The rows below fall into families. The same turns and mirrors carry the whole set onto itself and the rows of a family onto each other. For each named row, which other rows are in its family? Write them in the order they are listed.
These 28 rows form 7 families of 4 rows each.
q_429: [ 21.5 -17.5 -15.0  17.7   6.7  -6.6  -2.8  22.9 -12.3 -15.0 -19.8  -0.5
 -14.7  -2.1 -24.6  -1.9  -1.6 -19.6]
q_961: [-43.0  36.0  51.9  -7.5  12.6  11.9 -22.0  19.9 -17.9   1.7  -6.5 -25.7
  12.9  32.6  26.3  14.9   7.3 -30.5]
q_392: [  9.4 -43.9   1.6   3.9  16.1 -11.8   4.2  24.1 -15.5 -24.7 -11.4  -5.8
  26.5 -17.0   1.7  -2.1  15.3   9.5]
q_547: [-53.5  28.4  25.1  -6.4   6.7  37.4 -26.3 -12.4 -19.1   4.6  -7.6 -18.3
  29.9  13.8   1.1  19.0 -12.4   4.3]
q_420: [-47.9  34.6  34.8 -26.1   8.7  35.6 -35.2   6.2 -21.7   1.8   1.8 -13.8
  15.3  15.2  12.9  22.8  11.8 -12.9]
q_701: [ -6.6 -27.3  -6.1  -9.9  13.1 -22.2   6.2  32.4 -17.7 -21.1  27.7   6.2
  17.1 -18.6  -3.9  -1.0   6.2  -1.7]
q_24: [-23.2  36.4  43.4  11.0   7.0  10.0 -37.3   6.1  -8.9  34.0 -21.7 -27.9
  27.9  15.9  15.5   3.4  17.1 -31.3]
q_655: [ 28.7  -6.6 -21.2  38.1  10.1  -3.9   5.4  17.1 -20.2 -15.4 -11.2 -10.0
  -1.6  -5.3  -3.3  -7.4  23.8 -21.9]
q_806: [-58.0  22.6  13.9  -3.5  22.4  26.7 -24.5  -9.1 -20.4  -9.1   5.8 -28.6
  45.9  31.1   6.6  20.8  11.0  -3.5]
q_793: [-53.8  22.2  30.4  20.6  17.8  37.2 -31.3   3.4 -10.8  -7.5  -0.2  -7.9
  35.7  27.6 -15.4  21.3  19.0   8.7]
q_750: [ 20.8 -10.0  -7.0  49.0  11.4   7.1  -6.2  28.0  -7.4 -13.9   0.1   0.4
  -2.1  -0.6 -24.3   2.3  20.3   5.9]
q_48: [-52.5  15.4  24.4 -12.2  14.1  46.3 -37.2   5.1 -21.5  -1.2   0.2 -20.6
  36.2  25.1  12.1  -2.5  30.1 -16.3]
q_589: [-10.7 -27.5 -16.1   5.8   1.8  -9.9   3.0  27.6 -10.1 -12.9  15.9 -22.5
  15.1 -44.7   6.4  -7.5   8.2 -10.6]
q_280: [-52.3  20.2  31.2 -18.9   6.9  23.6 -26.1 -19.4 -19.4  -9.0   6.6 -12.1
  29.1  18.7   6.5  23.0  31.8   1.9]
q_657: [-23.9  61.7  27.0  12.4  24.5  14.2 -18.9   1.9 -20.8  12.7 -13.7 -25.0
  29.8  23.3  11.4   2.6   4.3 -33.6]
q_927: [  7.3 -39.6  -1.1   0.5 -11.7 -11.9  10.4  30.1 -14.4  -9.6   1.8 -20.6
   2.4 -18.0  11.7 -12.2  18.9   3.1]
q_468: [-29.9  56.5  41.3   3.9   4.2   2.0  -7.1   5.3 -14.3  -1.2 -17.1 -15.2
   9.7  33.8  14.5   2.8  16.2 -38.0]
q_152: [ 17.4 -15.7 -22.9  34.9   0.4  -1.1  -7.1  36.4  -8.8 -13.5  18.2 -13.3
  -9.2  -6.2   9.4   7.1  12.5 -25.7]
q_827: [-56.3  20.1  15.9 -14.3   0.2  37.9 -15.3   8.4 -19.4  -4.9  13.2 -14.7
  27.9  44.6   7.9  -2.2   3.3   3.9]
q_7: [-27.2  41.1  44.6  19.7  10.2  10.2 -17.4  15.5 -20.5   9.8 -14.3 -15.1
  37.7  38.6  22.8  18.5  -5.8 -21.2]
q_376: [ -6.8 -35.3 -24.1   1.1  11.0 -20.7   8.4   5.3  -6.0 -22.2   5.8 -12.9
  27.8 -17.5 -10.0  -4.7  13.8  -3.8]
q_281: [ 30.0   3.8 -16.0  24.1  -6.2 -15.9  -2.4  36.0 -21.9  -3.3  -2.9 -18.7
 -12.4   2.2 -12.5  10.6  25.9 -13.5]
q_579: [ 12.5 -13.5  -9.3  32.6   7.8   3.6 -10.7  26.9  -3.2 -20.0 -22.9 -20.3
 -23.1 -20.0   6.4   7.6  21.5 -22.9]
q_792: [-32.4  54.3  46.4  14.5  23.7   8.2 -12.4  10.8   9.1   4.9 -14.1 -10.8
  33.3  18.2  -0.2  -8.3  -3.7 -14.6]
q_416: [-33.3  36.5  36.4  -5.5  19.2  13.7 -29.5   9.9  -6.8  14.8  -0.6 -20.7
  21.5  36.8  11.3 -15.1   6.9 -46.5]
q_880: [ -5.6 -25.8 -13.1 -11.7   1.0 -19.4   9.9  17.9  -4.0 -19.7   4.3 -35.8
  14.3 -20.8  -0.5   0.1  18.4  19.6]
q_124: [ 20.3 -25.7 -17.9   7.3 -20.0  -8.3  -6.5  30.1  -8.7  -0.7  -0.1  -7.6
 -14.1  -6.6  -6.1   3.1  16.6 -15.4]
q_241: [ -9.7 -19.3  -2.1  14.3  10.4 -21.8  10.3  27.9  16.2 -17.5  -6.9 -11.0
  28.2 -24.9 -19.9 -12.7   4.3   8.8]

Same family as q_927: q_961, q_420, q_124
Same family as q_793: q_750, q_792, q_241
Same family as q_416: q_48, q_589, q_152
Same family as q_655: q_806, q_657, q_376

The rows below fall into families. The same turns and mirrors carry the whole set onto itself and the rows of a family onto each other. For each named row, which other rows are in its family? Write them in the order they are listed.
These 32 rows form 4 families of 8 rows each.
q_950: [ 13.9 -27.1  15.3   6.2  22.3  31.7 -21.3   8.6]
q_444: [ 21.8  -6.0 -25.8  20.4  40.3  23.5   4.2  11.5]
q_519: [ 18.8 -13.0  29.7  14.2  28.3  15.3 -25.3   3.3]
q_336: [-33.8  12.5 -12.2  32.1  35.4  -2.4  14.3  -8.1]
q_796: [ 16.5  23.1 -14.8  27.7  41.9   0.7   1.7  24.7]
q_153: [ 35.5  -7.6  14.3  17.6  -0.2  18.1 -21.8   0.7]
q_180: [ 20.0  19.2 -38.5  19.6  18.0  17.9  -5.8   9.4]
q_69: [-33.9 -14.8  24.7  12.3  18.0  13.6 -11.4 -21.2]
q_554: [-37.3  13.5 -28.3  16.0   4.4 -11.8   3.1  16.6]
q_193: [ 18.1  15.2 -37.6  23.5  28.0  22.4  -7.2   4.0]
q_354: [-31.0  23.2 -25.3  21.8  21.3 -12.2  14.1   1.6]
q_363: [ 18.4  12.0 -35.4   2.8  13.4  19.3   6.6  20.7]
q_179: [ 27.7  16.3 -22.4  15.5  23.7   3.8   7.5  27.0]
q_483: [-28.1 -33.6  21.6  22.0  -0.4   4.6  -9.9  -7.6]
q_288: [-44.3  -5.4 -27.4  24.8  29.0   5.8  -0.8  -0.6]
q_415: [-23.6  -8.8  23.3  29.9  -6.9  -7.6 -25.1 -10.2]
q_992: [-36.5   0.2  26.6  15.1  12.8  -8.6 -15.0 -11.3]
q_414: [-27.5  -3.8 -28.8  15.9  -6.0  -0.8  24.6   7.9]
q_839: [-23.3 -19.8  18.7  26.5 -12.6  -2.4 -22.4 -10.2]
q_619: [-23.8   1.4  21.6   0.2 -18.8  -7.1  -4.4   2.3]
q_221: [-33.5  -7.1 -37.9  15.8  15.8   7.3  17.2  -2.4]
q_489: [-40.9   2.4 -35.1  30.0  10.2   1.5  -6.6  -4.1]
q_287: [ 24.0 -11.4  23.3   2.0  -1.8   6.6 -18.4  18.3]
q_86: [-39.9  12.9 -31.6  28.8   6.8  -6.3  -6.4  -0.2]
q_398: [ 31.3 -19.3  17.0   6.6   0.9  23.4  -7.5   5.1]
q_210: [-24.3  -1.6  30.6  22.9  -3.8 -19.1 -12.5   1.8]
q_165: [ 33.9  -2.7  19.8  22.6  10.2  16.8 -24.1  -3.4]
q_422: [ 12.3  18.3 -25.4  16.9  45.9  22.3  -2.0   5.0]
q_525: [ 21.8  12.0  25.7   4.2  10.0   1.8 -21.9  23.8]
q_991: [-34.1 -20.2  13.7   3.7 -13.4  -0.9  -7.9  -4.3]
q_360: [ 29.9   7.0  31.0  18.3  22.5   8.9 -13.4   1.1]
q_581: [ 15.5 -16.1 -32.8  16.6  21.4  23.6   7.8  25.4]

Same family as q_950: q_336, q_796, q_69, q_414, q_619, q_525, q_581
Same family as q_422: q_554, q_363, q_483, q_288, q_398, q_210, q_360

